(in the rows, 128 means zero)
One turn sends every row of this set to another row. A few are shown first. Where does it send the rows asked after them?
reluf: [118 142 105 147  96 127 135 105 137 112 135 108 148 147]
vig: [141 151 145 154 107 124 154 131 117 133 106 131 124 138]
dogov: [146 127 147 159  96 134 128 133 108 113 141 106 156 121]
nubi: [153 128 126 106  86 131 136 138 139 114 122 139 132 128]
mar: [131 131 144 136 101 156 143 122 151 103 134 147 174 126]
baz: [142 127 154 160  95 142 135 138 102 127 139 131 135 148]
dul: [133 134 114 137 101 107 137 104 146 103 132 117 137 143]
bozi: [139 123 128 114 125 142 141 113 129  99 152 147 127 110]
biz: [148 141 106 145 125 163 128 130 100 119 156 139 140 135]
tira: [160 152 118 156 109 179 136 122 115 125 120 138 151 120]
muvo: [122 147 118 163 115 148 159  92 129 128 148 138 155 138]
Bizu: [145 124 117 134 129 152 137 100 135 123 148 137 109 123]
Kon: [153 128 103 164 130 138 156 116 101 114 133 122 135 121]
vifot: [136 142 130 142 120 132 173 121 117 127 108 136 122 144]
Rabi: [144 126 140 159  96 132 138 133 105 107 128 104 155 117]
bolid: [153 127 136 134  78 116 121 108 124 105 135 130 124 123]
Kidil: [144 146 113 116 110 142 157  97 143 140 128 144 134 140]
vam: [179 147 114 151 112 156 138 111 128 125 113 138 149 113]
beruv: [156 122 128 125  96 132 149 120 135 137 105 123 157 114]
vasud: [159 151 139 138 116 140 148 107 133 105 140 174 142 119]
diriz: [133 123 124 128 114 164 148 111 146  92 143 143 163 130]
gafem: [164 127 133 113  83 127 137 133 132 109 129 148 130 125]
zomu: [134 136 126 162  90 134 151 121 113 117 121 138 181 123]
kalo: [123 149 123 152 116 149 135 117  94 107 148 153 143 148]
fovi: [142 136 141 133  88 148 113 107 152 127 142 118 144 127]
Lilip: [118 125 124 129  90 140 145 141 108 117 122 126 144 155]
bugi: [131 151 127 163 117 150 142 110  98 102 144 155 146 146]
tezol: [147 131 121 135 128 157 132  99 147 127 148 140 116 132]

nubi turns into Rabi
biz turns into bozi
And these:
diriz turns into dul
fovi turns into Lilip
mar turns into reluf
gafem turns into dogov
Kidil turns into beruv

One turn sends every row of this set to another row. A few are shown first. Where does it send the rows asked after them?
rul: [ 90 124 118 129 143 141 161 167 140 139 153 118 116 143 109 138 139 122
 149 116 123 123 115  95  71  87]
bil: [ 99 139 107 127 145 137 156 175 141 149 156 113 123 151 103 132 128 122
 158 113 127 132 102 110  78 105]
sal: [100 126 117 125 148 143 159 168 142 139 166 113 117 148 110 131 117 114
 161 108 124 120 127 102  87  98]
Lozo: [113 119 126 152 109 125 173 151 143 169 129 117 124 131 103 124 116 111
 114 115 144 146 149 116 106  86]
Ret: [118 123 149 132 101 128 145 168 107 145 137 129  73 143 116 146 124 137
 125 142 127 151 127  70 110 110]
fafe: [119 109 142 128 114 131 151 157 109 138 123 122  77 127 128 147 117 135
 124 131 126 140 126  75 114 115]
fabi: [108 140 121 158 124 121 145 180 104 128 128 117 116 125  97 129 116 128
 124 126 136 183 124  94  73 140]
buto: [130 138 127 133 128 121 146 158 115 143 159 117 105 148  69 157 138 110
 146 152 136 154 115  92 110  88]
difo: [130 145 140 145 125 136 156 135 135 157 158 105  99 139 149 145  87 111
 142 142 114 161 144 100 109 120]
sud: [117 116 147 122 119 129 132 156 111 142 143 125  75 149 122 153 119 131
 128 122 116 147 116  73 113 121]
verad: [126 147 100 163 142 145 168 153 128 121 149  95 103 155 110 142  97 137
 150 111 107 148 133  93 103 134]
bapi: [108 132 118 157 119 125 183 144 149 183 134 108 117 130 114 134 104 113
 124 109 131 149 152 103 104  88]
Vupi: [106 136 128 166 130 133 158 175 109 132 141 121 122 130 121 121 120 130
 119 120 145 171 129  89  75 146]
Doso: [114 135 120 169 119 132 159 170 106 144 132 109 116 131 111 119 104 132
 131 118 147 194 122  92  80 136]
kipo: [123 148 139 145 123 142 144 129 126 153 145  95  97 142 143 150  96 119
 147 149 108 163 143  97 107 116]
pud: [113 123 126 153 102 119 171 152 137 175 144 106 109 134 114 142 113 112
 122 106 131 155 148 112 116  72]
Pivam: [125 145 112 168 118 138 151 172 118 168 138 114  98 131  83 123 127  93
 131 136  98 172 128 115 101  89]
faz: [122 138 123 139 142 121 156 162 125 147 170 114 110 149  78 155 144 114
 152 155 127 162 116  89 115  89]
Pibo: [113 139 114 171 111 137 149 182 126 167 138 111 102 138  83 127 134  98
 129 142  99 181 126 103  90  94]
Dip: [125 146  98 170 131 142 164 153 127 116 156 107 103 165 108 138  90 128
 141 124 113 155 130  97 104 137]

Dip turns into faz
buto turns into difo
Ret turns into bapi
And these:
Lozo turns into Vupi
pud turns into Doso

One turn sends every row of this set to another row. A few are shown first. Where does it send the rows asked after them?
Tizud: [146 142 104 149  72 134 128 108 144 106  93 145 134]
rirot: [118 133  97 120  74 120 132 134 176 110 108 149 118]
peki: [118 130 121 161  73 123 118 142 143 121 125 151 104]
Zigi: [112 141 115 138  91 152 131 126 155 141 130 155  99]
lif: [135 109 149 132  98 143 157  93 142 126 101 135 108]
Sezu: [124 107  93 128  93 140 125 151 149 110 100 152 130]
Pide: [141 125 145 159  78 158 136 109 149 137  98 123 107]
zet: [145 119 135 138  78 158 117 122 142  95 128 146 116]
zugi: [156 106 127 139  74 167 144 114 166 121 100 125 107]
Tiga: [111 123 125 104  89 145 130 120 138 117  94 112 133]
Saron: [148 132 148 141  84 119 156 130 136 139 108 149 115]
Vite: [134 121  98 129  94 131 127 121 179 123 127 133 125]
Sazu: [127 121 128 135  72 173 134 117 118 117 102 160 110]
sif: [127 143  87 143  81 141 143 112 137 124  87 134 103]
torod: [126 111 138 127  96 149 127 142 150 129  71 137  94]
soviv: [106 134 143 120  54 141 151 113 143 133 108 148 112]
Tises: [114 117 122 134  84 144 151 120 162 107 112 126  75]
nid: [158 118 146 143  74 142 139 125 132 104 126 134 114]
dovav: [140 112 133 123  97 151 165 118 167 145 102 136 114]
mib: [114 128 121 129  97 130 149 122 139 121 114 135 154]
posu: [123 120 134 141  76 112 160 127 147 147 100 160 119]
Libev: [152 141 131 130 109 141 127 140 141 112  87 136 107]
dalen: [117 102  99 111  61 132 123 121 136 126  92 148 105]
vos: [123  86 126 120  59 132 126 117 141 112  87 150 116]
gozi: [124 120 125 142  80 116 163 133 147 105 105 111 105]
div: [122 110 138 121  90 109 121 128 134 105 107 164 113]
fivuk: [142  97  98 132  93 124 126 126 163 128  92 142 134]
Fufid: [107 131 102 114  80 149 118 130 146 137 122 141 104]

soviv turns into peki
Sezu turns into lif
zet turns into vos
And these:
dalen turns into Saron
Tises turns into Tizud
Libev turns into Tiga
Vite turns into zugi

